Here is a table of points, one per row:
-0.3 -1.4  0.7  0.2 -0.8 -1.0 -0.2  1.3  1.2 -0.1 -0.6 -0.8 -0.7 -1.6 -1.3 -0.7 -0.9  0.2  0.2  0.7 -1.0  0.0  1.5 -0.2
-0.3  0.0 -1.0  0.3  0.7 -0.2  0.7  1.7 -0.2  0.2 -0.2  0.6 -0.5 -0.2  0.2 -1.1  0.0  0.5 -0.7  1.3 -0.3 -0.4  0.5 -0.1
-1.7 -0.8  0.5  0.2  0.4  0.5  1.1  0.3  0.0 -1.3 -0.5  1.5 -0.6 -0.1 -0.3 -1.4 -0.8  0.3  0.9  0.6 -1.2  0.0  0.2 -0.4
-1.0 -0.4  0.1  0.6 -0.5  0.1  0.8  1.1  0.0  0.1  0.6 -0.6 -0.8 -0.3 -0.2 -0.1  1.4  0.2  2.7  0.1 -1.6 -0.2 -1.2 -0.5
-2.1  0.3 -0.5 -1.3  0.3  0.8 -1.8 -0.6  0.3  1.3  0.1 -0.9  0.0 -1.4  0.8  0.1 -1.3  1.4  0.3  0.4  1.3  0.2  0.8  1.1
 0.5 -1.9 -2.7 -0.5 -2.6  0.7 -0.4 -1.1 -2.1 -1.0  1.6 -0.4 -1.4 -1.8 -0.3 -1.0 -0.7 -0.7 -0.9  0.2  1.7  0.1 -0.7 -1.0
-0.5  2.6 -1.3  0.9  2.9  2.8  0.4 -0.5  0.1 -2.0  0.5  1.2  0.4  0.7 -1.6  0.3  1.1  1.0  0.0  0.5  0.4  2.1  2.1  2.1
-0.2 -0.1 -0.4 -0.5 -0.3 -0.2  0.5  1.3  1.3  0.1  0.4  0.1  2.4  0.6  0.2  0.2 -0.2 -0.3 -0.8  0.0 -0.4  0.3 -1.1  0.1
 0.2 -1.2  1.9 -2.1 -0.4  0.8  0.0 -1.1  0.3  1.5  1.7  0.3 -0.5 -1.2 -0.4 -0.3  2.3  0.6  1.2 -0.2  0.5  0.5  0.2  0.2
-0.7  0.5  1.6 -1.8  1.3 -0.2 -1.3 -0.9  0.7  0.2  1.2 -1.1 -1.1 -1.3  1.1 -0.3  3.3  1.2 -2.0  0.6 -0.9  0.7 -0.3  0.7
 0.1  0.7  0.6 -0.9 -0.6  0.0  0.8  0.9 -0.2 -0.3 -0.7  0.0 -0.2 -0.7 -0.3 -1.6  1.0 -0.9  1.4  0.7  0.3 -0.7 -0.4 -0.8
 0.8 -0.2  0.8 -1.5 -0.6  0.4  0.5  0.3 -0.1  0.9 -1.1 -0.3 -0.3 -0.5  0.9 -0.8 -1.6  1.6  0.4  0.1  0.8  0.1 -0.2 -0.6
-0.4  0.0  0.1 -0.5 -0.9 -0.1  0.1  1.3  1.3  1.0  0.7 -0.6  1.4  1.9  1.1  1.0  1.2 -0.6 -0.3 -0.4  0.3 -0.3 -0.7  0.0
-0.1  0.3 -1.4  0.2 -0.3  0.2  0.7  0.8  0.3  0.7 -0.1 -2.1 -1.8  0.6 -0.8 -0.6  0.3  0.8  1.1  0.0  0.1 -1.1 -0.6 -0.3
 1.6 -1.2 -0.2  0.5 -0.1  1.3 -2.2  0.8 -1.5  0.6  0.4  0.3  0.4 -0.5 -0.1  1.5  0.5  0.3 -0.4 -0.7  1.0 -2.4  1.9  2.9
-0.8  1.2  0.3 -0.2 -0.6  0.0  0.8  0.8 -0.2 -1.2  0.3 -1.0 -1.1  0.1  0.2 -0.3 -0.3  2.1  0.2 -1.1  0.5 -0.5 -0.1  0.2
-0.3  1.5 -0.1 -1.1 -0.7 -1.2 -1.1  1.2  0.8  1.0  1.4 -1.2 -0.5  0.2 -0.6 -0.3 -1.4 -1.4 -1.1  0.2  0.6  2.6  1.6 -0.5
-0.9  0.0  1.1  1.0  1.3  2.0  0.7 -1.2  0.1 -0.8  0.2 -0.8  1.2  0.9 -0.5  0.4 -0.7  0.1 -1.3 -0.5  0.2 -0.9  0.3 -2.0
 1.2  1.6 -0.4  1.9  2.3  1.8  1.8 -0.8  0.9 -0.2 -1.5  0.1 -0.3 -2.0  2.1  0.9 -0.4 -3.5 -0.3 -1.5 -1.0 -1.1 -0.5 -0.3
 0.3 -0.4  0.0 -0.7  0.3 -0.8  0.4 -0.2  0.5  2.3  1.0  1.0 -0.1  1.4  1.3  1.7  0.4 -0.9  0.2 -1.1 -1.0  0.2  0.8 -0.5
-0.1  0.1  0.5  0.0  0.2  0.0  1.4  0.8 -0.7  0.8  0.1  0.6 -1.0  0.0 -0.4  0.8 -1.0  1.5  0.7 -0.9 -0.6 -0.8 -0.6  0.2
-1.3 -0.3  1.6  1.1  1.2 -0.1 -0.8  1.2  0.9  0.8  1.2 -1.3  0.2  0.4 -0.2  0.8  0.2 -0.4  1.1 -1.3  0.4 -0.9 -0.7  0.8
 0.6  1.0  2.5  2.3  0.3  1.1  1.6 -1.8 -1.2  0.7 -1.5 -0.4 -1.2  0.4 -0.8 -0.2 -0.6  0.4 -2.2  2.6  1.7  2.5  1.7  3.0
-0.5 -1.0 -0.1 -0.8  0.1  0.9  0.8 -0.8  0.9 -1.8 -1.8 -0.8 -1.3 -0.7  0.8  3.1  0.7 -0.8 -0.7  1.6 -1.6 -1.2 -1.3  0.3
-0.2  0.0 -0.4 -1.2 -0.2  0.0  0.0  0.8  0.8  1.3  0.1  0.6  1.6  1.3  0.1  0.8  0.4 -0.4 -0.8 -0.4  0.2 -0.3 -0.3 -0.9
-0.8  0.9 -1.7  0.3 -0.3 -0.2 -1.1 -1.5  0.6  1.1 -0.2  1.9  0.1  0.0 -1.5 -1.9 -0.4 -0.9 -0.5 -0.9 -1.7  0.1 -1.0  0.8
-0.6  0.7  0.6 -0.2 -0.7  0.1  0.9  1.4 -0.7 -0.1 -0.3 -0.2  2.3  0.6 -0.1  0.2  0.1 -0.6 -0.9 -0.6 -0.3 -0.8 -0.7 -0.5
 0.6  0.2 -1.0  0.8  0.5  0.3  0.4  1.9  1.0  0.3  1.1  0.4 -0.3 -1.1 -0.4 -0.7  0.1  0.5  0.0 -0.8  0.8  2.5  0.3  0.8
-0.9 -0.5 -0.6 -0.5  0.1  0.5  1.8  0.7 -0.9 -0.9 -0.4  0.4 -0.4  0.4 -0.7 -1.2 -1.1  0.8 -0.7 -1.1  0.1 -0.5  0.7 -0.5
 2.8  0.7  0.2  0.4 -1.1 -0.5 -0.4 -1.3 -1.1 -1.7  3.1 -1.2  1.0  0.7 -0.5  0.6 -2.4 -0.1  2.3  3.1 -0.3 -0.4  0.4  0.2
 0.1  0.3  1.1  0.6  0.1 -1.4 -1.7 -0.4  0.5 -0.4  0.3  2.9 -1.3 -0.1 -1.6  0.4 -0.1  0.9 -0.2 -0.7  0.2 -1.6 -0.2 -0.8
 0.5 -0.1  0.8  0.0 -1.1 -1.5 -0.6 -1.0 -1.2 -1.0 -1.7 -0.9  0.8  1.6  0.8  0.3  0.0  1.0  0.0 -1.6 -0.4 -0.2 -0.6  0.6
 0.7  0.3  0.9  0.5  1.4 -0.5 -1.4 -0.3 -2.1 -1.1 -0.3  1.2  0.8  0.0  1.3  0.3  0.6 -1.3 -1.1  0.7 -1.1  1.0 -1.4 -0.4
 0.4 -1.1  0.4 -0.5  0.2 -0.4  0.2 -0.8  0.8  0.6  0.9  0.1  0.1 -0.4 -0.4 -1.3  0.6  1.0 -1.1  0.1 -1.4 -0.6  0.0  0.1
-0.5  0.2 -0.8  0.6 -1.5 -0.6 -0.3 -0.2  1.1  0.4  1.2  0.9  1.5  1.0  1.6  1.0  0.0 -0.3 -1.3 -0.5 -0.5 -0.3  0.1 -0.6
-0.5 -0.4  0.7 -0.3 -0.1 -0.3  1.0  0.7 -0.8 -0.5 -0.1 -0.6  0.4 -1.5 -1.6 -0.1  0.3 -0.9  0.4 -0.5 -0.5  0.6  0.4  0.0
 1.9 -1.4 -0.6  0.7 -0.2  1.4 -2.4  0.4 -1.2 -0.9 -1.8 -1.0  0.2 -0.8 -1.0  0.2  1.7 -0.3  1.7  1.0 -1.4  1.1  0.8 -0.9
-0.6 -0.7 -1.2 -1.4  0.6 -0.1  0.1 -1.3  0.0  1.5 -1.4  0.4 -0.8  0.2 -1.4  0.2 -0.7 -2.6  0.3  1.1  0.8  1.0  0.8  1.7
 1.6  1.0  1.3  0.6  0.8  0.9 -0.9 -0.8 -0.7 -0.5 -1.0 -1.0  1.3  0.6  0.8 -0.9  0.2  0.1 -0.4 -0.9  0.7 -0.6  0.3 -1.3
 0.3  1.0 -2.2  3.2  0.0 -0.1 -0.4 -1.7 -1.1  1.0  0.2 -1.0  0.4  2.0  1.3  0.8  0.4 -0.4  0.6  0.6 -0.5  0.5 -1.6 -1.3
-1.0  1.4 -0.7  0.1 -1.6 -1.1  0.1 -0.3  1.8  1.4  0.1  1.0  0.7 -0.2  1.2  2.4  0.2  0.4 -0.2 -0.5 -0.1  0.3 -0.2 -0.9
-1.3  1.9 -0.9 -1.0  0.1 -2.7 -0.4 -1.6  0.8 -0.3 -1.6 -0.1 -0.5 -0.9 -0.5 -0.3 -0.7  0.3  1.2  0.3  0.0  0.0  2.0  0.2
 1.0 -1.9  0.0 -0.1 -0.6 -0.9 -0.3 -0.2  2.0 -0.4  0.1  1.2  0.5  0.7 -0.4 -1.5  0.1 -0.7 -1.1  0.1  3.3 -0.7  0.6  0.4
 1.4 -0.2  1.7 -0.3 -0.1  0.2 -1.4 -0.2 -0.5 -1.8 -0.8  2.2 -1.4  1.9  2.3 -1.0 -1.2 -0.5  1.8 -1.8 -0.3  1.2 -1.2 -0.1
-0.7 -1.3 -0.3  0.5 -0.7  0.5  1.1  1.3 -0.6  0.2 -0.9  0.5 -0.1 -1.5  0.6 -0.2 -1.1  0.0  0.5  1.1  1.6 -0.3 -0.7 -0.4
 1.3 -1.1 -0.6 -0.2  0.7 -1.7 -0.7 -0.4 -1.0 -0.3 -0.9 -2.2  1.3  0.7 -0.5  0.4 -0.6  0.2 -0.6 -0.2 -0.4 -0.2 -1.0 -0.2
 0.1 -1.0 -0.6  0.2  1.0 -1.5  1.6  0.3 -0.6 -1.0  0.7  0.7 -0.9  0.1 -0.4 -0.2  1.2  0.8  0.4  0.5  1.3 -0.4 -0.5 -0.5
There is one direction along which these points spread out most. How far along it is each point below, from 0 to 99? The average is 50, and the first point in the table lies past the average. One standard deviation of the points above along it is 16.
 1.2  1.6 -0.4  1.9  2.3  1.8  1.8 -0.8  0.9 -0.2 -1.5  0.1 -0.3 -2.0  2.1  0.9 -0.4 -3.5 -0.3 -1.5 -1.0 -1.1 -0.5 -0.3 36
 1.0 -1.9  0.0 -0.1 -0.6 -0.9 -0.3 -0.2  2.0 -0.4  0.1  1.2  0.5  0.7 -0.4 -1.5  0.1 -0.7 -1.1  0.1  3.3 -0.7  0.6  0.4 56
-0.6 -0.7 -1.2 -1.4  0.6 -0.1  0.1 -1.3  0.0  1.5 -1.4  0.4 -0.8  0.2 -1.4  0.2 -0.7 -2.6  0.3  1.1  0.8  1.0  0.8  1.7 71
 1.6  1.0  1.3  0.6  0.8  0.9 -0.9 -0.8 -0.7 -0.5 -1.0 -1.0  1.3  0.6  0.8 -0.9  0.2  0.1 -0.4 -0.9  0.7 -0.6  0.3 -1.3 44
-0.5  0.2 -0.8  0.6 -1.5 -0.6 -0.3 -0.2  1.1  0.4  1.2  0.9  1.5  1.0  1.6  1.0  0.0 -0.3 -1.3 -0.5 -0.5 -0.3  0.1 -0.6 22
-0.7  0.5  1.6 -1.8  1.3 -0.2 -1.3 -0.9  0.7  0.2  1.2 -1.1 -1.1 -1.3  1.1 -0.3  3.3  1.2 -2.0  0.6 -0.9  0.7 -0.3  0.7 56
-0.3  1.5 -0.1 -1.1 -0.7 -1.2 -1.1  1.2  0.8  1.0  1.4 -1.2 -0.5  0.2 -0.6 -0.3 -1.4 -1.4 -1.1  0.2  0.6  2.6  1.6 -0.5 59
-1.0  1.4 -0.7  0.1 -1.6 -1.1  0.1 -0.3  1.8  1.4  0.1  1.0  0.7 -0.2  1.2  2.4  0.2  0.4 -0.2 -0.5 -0.1  0.3 -0.2 -0.9 24
-0.6  0.7  0.6 -0.2 -0.7  0.1  0.9  1.4 -0.7 -0.1 -0.3 -0.2  2.3  0.6 -0.1  0.2  0.1 -0.6 -0.9 -0.6 -0.3 -0.8 -0.7 -0.5 31
-0.1  0.1  0.5  0.0  0.2  0.0  1.4  0.8 -0.7  0.8  0.1  0.6 -1.0  0.0 -0.4  0.8 -1.0  1.5  0.7 -0.9 -0.6 -0.8 -0.6  0.2 48
 0.2 -1.2  1.9 -2.1 -0.4  0.8  0.0 -1.1  0.3  1.5  1.7  0.3 -0.5 -1.2 -0.4 -0.3  2.3  0.6  1.2 -0.2  0.5  0.5  0.2  0.2 59
-1.3  1.9 -0.9 -1.0  0.1 -2.7 -0.4 -1.6  0.8 -0.3 -1.6 -0.1 -0.5 -0.9 -0.5 -0.3 -0.7  0.3  1.2  0.3  0.0  0.0  2.0  0.2 64
-1.0 -0.4  0.1  0.6 -0.5  0.1  0.8  1.1  0.0  0.1  0.6 -0.6 -0.8 -0.3 -0.2 -0.1  1.4  0.2  2.7  0.1 -1.6 -0.2 -1.2 -0.5 41
